In the data rows, zero lies at 4.5, halfway between 4 and 5.
A row's group is the hidden flat surface it lies on (a line, a plane or more), and a surface may be shifted away from zero. There are 2 groups. Groups are numbered from 0 in the order they first appear among the rows asked about.
The rows in order, each followed by its group:
[5 3 1 5 8 3 3 4 5 6 2 4 4] 0
[5 4 5 4 5 4 5 6 0 2 7 4 1] 0
[3 4 2 3 6 2 8 5 3 6 4 3 4] 0
[4 7 2 6 7 3 5 4 5 5 4 4 4] 0
[6 0 5 1 4 4 4 7 2 7 4 5 4] 0
[3 8 4 7 5 5 5 3 5 3 6 4 4] 0
[6 2 5 1 5 4 5 6 5 7 4 4 8] 1
[5 5 6 4 4 4 1 4 3 1 7 6 4] 1
[5 5 6 7 5 6 1 3 6 3 5 5 4] 0
[6 1 4 1 5 3 5 7 3 7 3 5 5] 0
[4 6 3 5 7 3 5 4 2 3 5 4 1] 0
[6 1 6 4 4 6 3 5 7 7 4 5 8] 0
[2 6 4 5 3 3 9 5 6 6 2 4 7] 1
[4 4 5 3 4 4 6 4 7 5 4 5 9] 1
[6 4 4 4 7 6 5 5 8 7 5 4 8] 1
[3 6 3 5 6 4 7 3 6 5 4 4 5] 0
[6 2 4 3 5 4 6 6 6 7 3 4 8] 1
[6 6 9 5 3 7 3 5 3 2 7 4 3] 0
[7 4 5 5 5 5 1 5 3 3 7 5 3] 1
[5 6 8 6 4 5 3 4 3 1 8 5 3] 0
[3 8 7 7 3 5 4 3 4 1 6 5 3] 1
[5 0 5 2 4 4 5 6 5 9 2 5 7] 0
[6 4 3 6 6 5 0 4 4 3 5 5 2] 0
[2 6 3 4 6 3 8 4 4 5 4 4 5] 0
[5 7 6 6 5 5 3 5 2 2 7 4 2] 0
[5 2 4 2 6 2 5 5 0 5 5 4 2] 0
[6 2 2 3 7 3 1 4 4 5 4 5 3] 0
[6 3 7 3 3 5 2 4 3 1 6 5 6] 1
[2 5 5 3 1 2 6 3 3 3 3 4 7] 1
[5 6 5 4 5 4 5 5 1 2 7 4 1] 0
[5 2 2 3 5 4 7 7 4 7 3 5 3] 1
[4 4 7 4 2 6 7 5 7 7 5 4 9] 0
[6 3 6 3 4 5 2 6 1 2 7 5 2] 0
[5 7 4 8 6 6 4 5 6 4 6 5 1] 1
[6 4 7 6 4 6 1 5 3 2 7 5 3] 0
[3 3 3 4 4 3 7 6 3 5 2 4 2] 1
[3 7 3 7 5 5 7 5 5 7 3 4 1] 1
[4 3 6 2 4 4 9 6 2 6 5 3 5] 0
[7 4 6 6 5 6 0 4 6 4 5 6 5] 0
[4 3 8 5 2 6 5 4 7 7 5 4 9] 0
[7 3 6 3 5 5 1 5 4 2 7 5 5] 1
[8 3 5 2 6 5 2 5 5 4 6 5 6] 1
[3 3 5 3 2 3 3 5 0 2 3 5 2] 1
[7 0 7 2 3 6 1 6 2 5 5 5 4] 0
[2 6 6 4 1 2 5 3 2 2 4 5 5] 1
[3 8 4 6 5 3 7 4 3 3 6 4 3] 0
[7 5 5 6 7 7 1 5 6 4 7 4 4] 1
[6 7 7 6 4 6 2 3 4 1 8 5 5] 1
[5 5 3 6 5 5 5 6 3 4 5 4 0] 1
[3 5 6 3 3 4 9 5 4 6 5 3 6] 0
[6 4 8 5 3 7 2 4 6 4 6 5 6] 0
[2 7 6 5 1 4 6 2 3 2 4 4 6] 1
[4 3 5 2 4 4 9 6 5 7 5 4 7] 0
[5 5 3 4 6 4 2 5 2 2 6 4 1] 0
[7 5 5 6 7 7 2 5 5 4 7 5 2] 1
[4 7 7 6 3 7 5 3 7 5 6 4 7] 0
[2 5 3 5 3 2 7 5 2 4 2 5 2] 1
[3 7 6 4 4 4 9 5 2 4 7 3 4] 0
How many dimensions does the flat surface of each group have? From group 0 on:
4 4
